m =
 26   28  -49   -7    6  -33   13   37  -49  -28  -20  -28   10  -11  -44   -4
-37    4   25  -15   18   -6  -22   -8   10    2  -23   22   16  -27   24  -16
-12  -13  -12   26  -18   20    8   -6  -19   23    6  -13  -15   -4    2   25
 25   24  -40   -7    4  -28   12   32  -41  -23  -16  -21    9   -9  -37   -3
-37  -19   32  -11   -1   10  -28  -31   29    9   -2   19   -5   -7   30  -14
 35    2  -56   11  -20  -13   23   19  -45  -17    4  -45  -17    9  -50   11
-14    0  -17  -16   -2  -13  -25  -11   -6  -22    1  -23   -2    7  -22  -14
 15    3   -6  -30    4  -27  -14   -1   11  -34   -3   -6    2   10  -20  -30
 -1   29    7  -29   29  -33   -6   23   -5  -21  -36   23   30  -30    2  -26
 -3   13   11   35   12   22   32   23  -16   38  -10   22   14  -23   27   34
Indices start at 1.
(1, 1) => 26
(9, 15) => 2
(8, 9) => 11
(7, 8) => -11
(9, 5) => 29
(1, 2) => 28
(3, 3) => -12
(8, 5) => 4
(6, 5) => -20
(7, 1) => -14
(3, 10) => 23
(7, 11) => 1
(3, 6) => 20
(3, 16) => 25
(3, 8) => -6
(1, 7) => 13
(2, 3) => 25
(4, 7) => 12
(8, 12) => -6
(6, 15) => -50
(2, 1) => -37
(10, 13) => 14
(8, 1) => 15
(2, 7) => -22
(1, 10) => -28
(5, 5) => -1
(5, 15) => 30
(5, 16) => -14
(9, 14) => -30
(3, 5) => -18
(5, 7) => -28
(8, 13) => 2
(6, 2) => 2
(4, 15) => -37
(1, 4) => -7

B =
[[6561, 7951, 5089, 4488, 5200, 4667, 3110, 7128, 5430, 6054, 7907],
 [6061, 2863, 5831, 4814, 5946, 7695, 5380, 6538, 6129, 6132, 5318],
 [5368, 5958, 5298, 6051, 5910, 6487, 5560, 6870, 6373, 6682, 6233],
 [5945, 5211, 8232, 6106, 4251, 4026, 7270, 5966, 6745, 6071, 5811]]
Indices start at 1.
(1, 1): 6561
(3, 9): 6373
(2, 5): 5946
(3, 7): 5560
(4, 5): 4251
(4, 6): 4026
(1, 7): 3110
(1, 5): 5200
(1, 9): 5430
(2, 4): 4814
(3, 1): 5368
(2, 6): 7695
(1, 6): 4667
(2, 7): 5380
(4, 1): 5945
(1, 3): 5089
(3, 5): 5910
(1, 2): 7951
(4, 10): 6071
(2, 1): 6061
(3, 3): 5298
(3, 8): 6870
(2, 10): 6132
(4, 3): 8232
(4, 2): 5211

A = ((15.278, 1.382, -10.381, 0.953, -4.134, 19.323, 18.792, 12.718, 8.204, 3.741, 3.333, 3.659, -6.426, -7.150, 15.560), (-5.336, 2.911, 6.873, 3.644, 2.404, 14.103, -6.146, 8.060, 5.231, -2.013, 5.972, 2.451, 12.887, 11.956, -2.869), (3.416, 4.239, -10.327, -6.205, 2.870, 10.027, 27.273, 7.088, 7.711, -2.143, 0.770, -0.004, 1.861, -8.697, 14.624), (14.981, 4.163, -10.998, -1.337, -12.087, 24.813, 19.895, 6.836, 6.324, 1.930, -1.729, 0.387, 5.855, 1.233, 8.624), (1.906, 5.610, 21.012, 16.111, -4.771, 12.771, -8.797, -3.027, 5.966, 3.787, -0.913, 3.404, 8.273, 13.955, -1.112), (-19.721, 4.638, -5.875, -14.088, 7.239, 4.925, 8.853, 11.371, -0.793, 5.001, 0.670, 3.899, 23.984, 27.465, 17.674), (17.101, 7.773, 6.603, 4.688, -16.163, 26.413, -6.406, 2.748, 5.784, -1.216, -3.928, 2.148, 8.269, 6.690, -1.030), (17.988, 8.102, 14.292, 16.190, 12.794, -9.217, -2.234, 4.730, 8.612, 13.492, 12.259, 18.704, -4.607, -7.371, -4.800))
Rows and columns are counted from 1.
(1, 1) => 15.278
(2, 4) => 3.644
(1, 6) => 19.323
(1, 5) => -4.134
(1, 2) => 1.382
(4, 7) => 19.895
(1, 8) => 12.718
(4, 4) => -1.337
(7, 4) => 4.688
(5, 5) => -4.771
(8, 14) => -7.371
(2, 15) => -2.869
(5, 3) => 21.012
(2, 3) => 6.873
(6, 8) => 11.371
(8, 6) => -9.217
(1, 15) => 15.560
(3, 12) => -0.004
(6, 13) => 23.984
(8, 5) => 12.794
(5, 6) => 12.771
(3, 15) => 14.624
(2, 1) => -5.336
(2, 7) => -6.146
(2, 8) => 8.060
(6, 9) => -0.793
(8, 12) => 18.704
(4, 10) => 1.930
(6, 4) => -14.088
(4, 6) => 24.813
(2, 9) => 5.231

X =
| -38 |   9 |  -9 |  12 | -33 |  -6 |  -7 |  17 | -35 | -33 |
|   8 |   3 |  13 | -38 | -29 |  -2 |  -6 | -44 |  -3 | -32 |
| -37 |   8 |  -8 |  11 | -35 |  -4 |  -6 |  16 | -36 | -32 |
|  25 |  16 |  10 |  42 |  24 |  18 | -28 |   3 |  11 |  31 |
| -40 |   4 | -10 |  21 | -11 | -25 | -10 |  20 | -16 | -43 |
| -40 |   4 | -11 |  21 | -11 | -25 | -10 |  20 | -16 | -43 |
| -39 | -29 |   5 |  26 |  20 | -22 | -10 |  18 |  -4 | -33 |
| -38 | -17 |  -3 |  27 |   9 | -27 |  -9 |  18 |  -5 | -42 |
|  34 |   9 |   5 |  27 |  40 |  14 | -30 |  25 |  -4 |  10 |
Indices start at 1.
(1, 1) = -38
(9, 8) = 25
(3, 8) = 16
(2, 9) = -3
(6, 2) = 4
(8, 6) = -27
(4, 5) = 24
(6, 7) = -10
(2, 3) = 13
(3, 5) = -35
(3, 1) = -37
(3, 2) = 8
(7, 5) = 20
(3, 7) = -6
(1, 9) = -35
(6, 3) = -11
(5, 1) = -40
(4, 10) = 31
(7, 10) = -33
(2, 4) = -38
(4, 9) = 11
(8, 4) = 27
(5, 3) = -10
(1, 8) = 17
(7, 7) = -10
(7, 3) = 5
(9, 5) = 40
(9, 1) = 34
(6, 8) = 20
(8, 8) = 18
(7, 4) = 26
(6, 4) = 21

a =
array([[3604, 5642, 6361, 5348, 4940, 4076],
       [3473, 3158, 4042, 7049, 5641, 7473],
       [6666, 3192, 5299, 6587, 4956, 5970],
       [4201, 5769, 3733, 1579, 3008, 6137],
       [4102, 4875, 3886, 6621, 3279, 2169],
       [6525, 7112, 1537, 3011, 3672, 2506],
       [5434, 6604, 4618, 6464, 2759, 4869],
       [4699, 6726, 6921, 8307, 2859, 4881],
       [3005, 6293, 5994, 6678, 8002, 6724],
       [8365, 6266, 3542, 1610, 5469, 8047],
       [3038, 5091, 1849, 7528, 4104, 6241],
       [3213, 4762, 7147, 2586, 7540, 3335]])
Rows and columns are counted from 1.
(1, 1) = 3604
(8, 1) = 4699
(4, 5) = 3008
(12, 2) = 4762
(4, 2) = 5769
(9, 1) = 3005
(3, 6) = 5970
(6, 4) = 3011
(5, 1) = 4102
(5, 2) = 4875
(11, 1) = 3038
(10, 3) = 3542
(11, 4) = 7528
(2, 6) = 7473
(9, 4) = 6678
(9, 6) = 6724
(4, 4) = 1579
(5, 4) = 6621
(11, 2) = 5091
(7, 5) = 2759
(4, 3) = 3733
(6, 2) = 7112
(9, 5) = 8002
(1, 6) = 4076
(10, 5) = 5469
(7, 6) = 4869
(8, 6) = 4881
(11, 3) = 1849
(2, 5) = 5641

W =
[[  3 -48  -9  -9  -1  25   1 -48 -16  23]
 [  3  -3  18 -15  -6 -48   2  -7  -8 -33]
 [  0   9  -7  11  -6  15   9  -5  -4  24]
 [  9 -41 -29  17 -11  13  14  -3  21  25]
 [-31  -2 -11 -10 -40 -22  18 -16 -35 -28]
 [-40 -17   8 -28  23 -48 -43 -13 -26  24]
 [ 13  11 -44 -45 -20 -37 -32 -13   5  -9]]
Rows and columns are counted from 1.
(1, 1) = 3
(2, 1) = 3
(7, 10) = -9
(4, 5) = -11
(7, 6) = -37
(6, 7) = -43
(5, 2) = -2
(3, 6) = 15
(4, 1) = 9
(1, 9) = -16
(6, 4) = -28
(7, 1) = 13
(4, 3) = -29
(7, 5) = -20
(3, 9) = -4
(7, 9) = 5
(4, 6) = 13
(3, 7) = 9
(2, 2) = -3
(2, 10) = -33
(4, 8) = -3
(5, 7) = 18
(5, 3) = -11
(1, 3) = -9
(6, 3) = 8
(1, 2) = -48
(1, 5) = -1
(2, 5) = -6
(5, 6) = -22
(4, 2) = -41
(2, 8) = -7
(6, 5) = 23
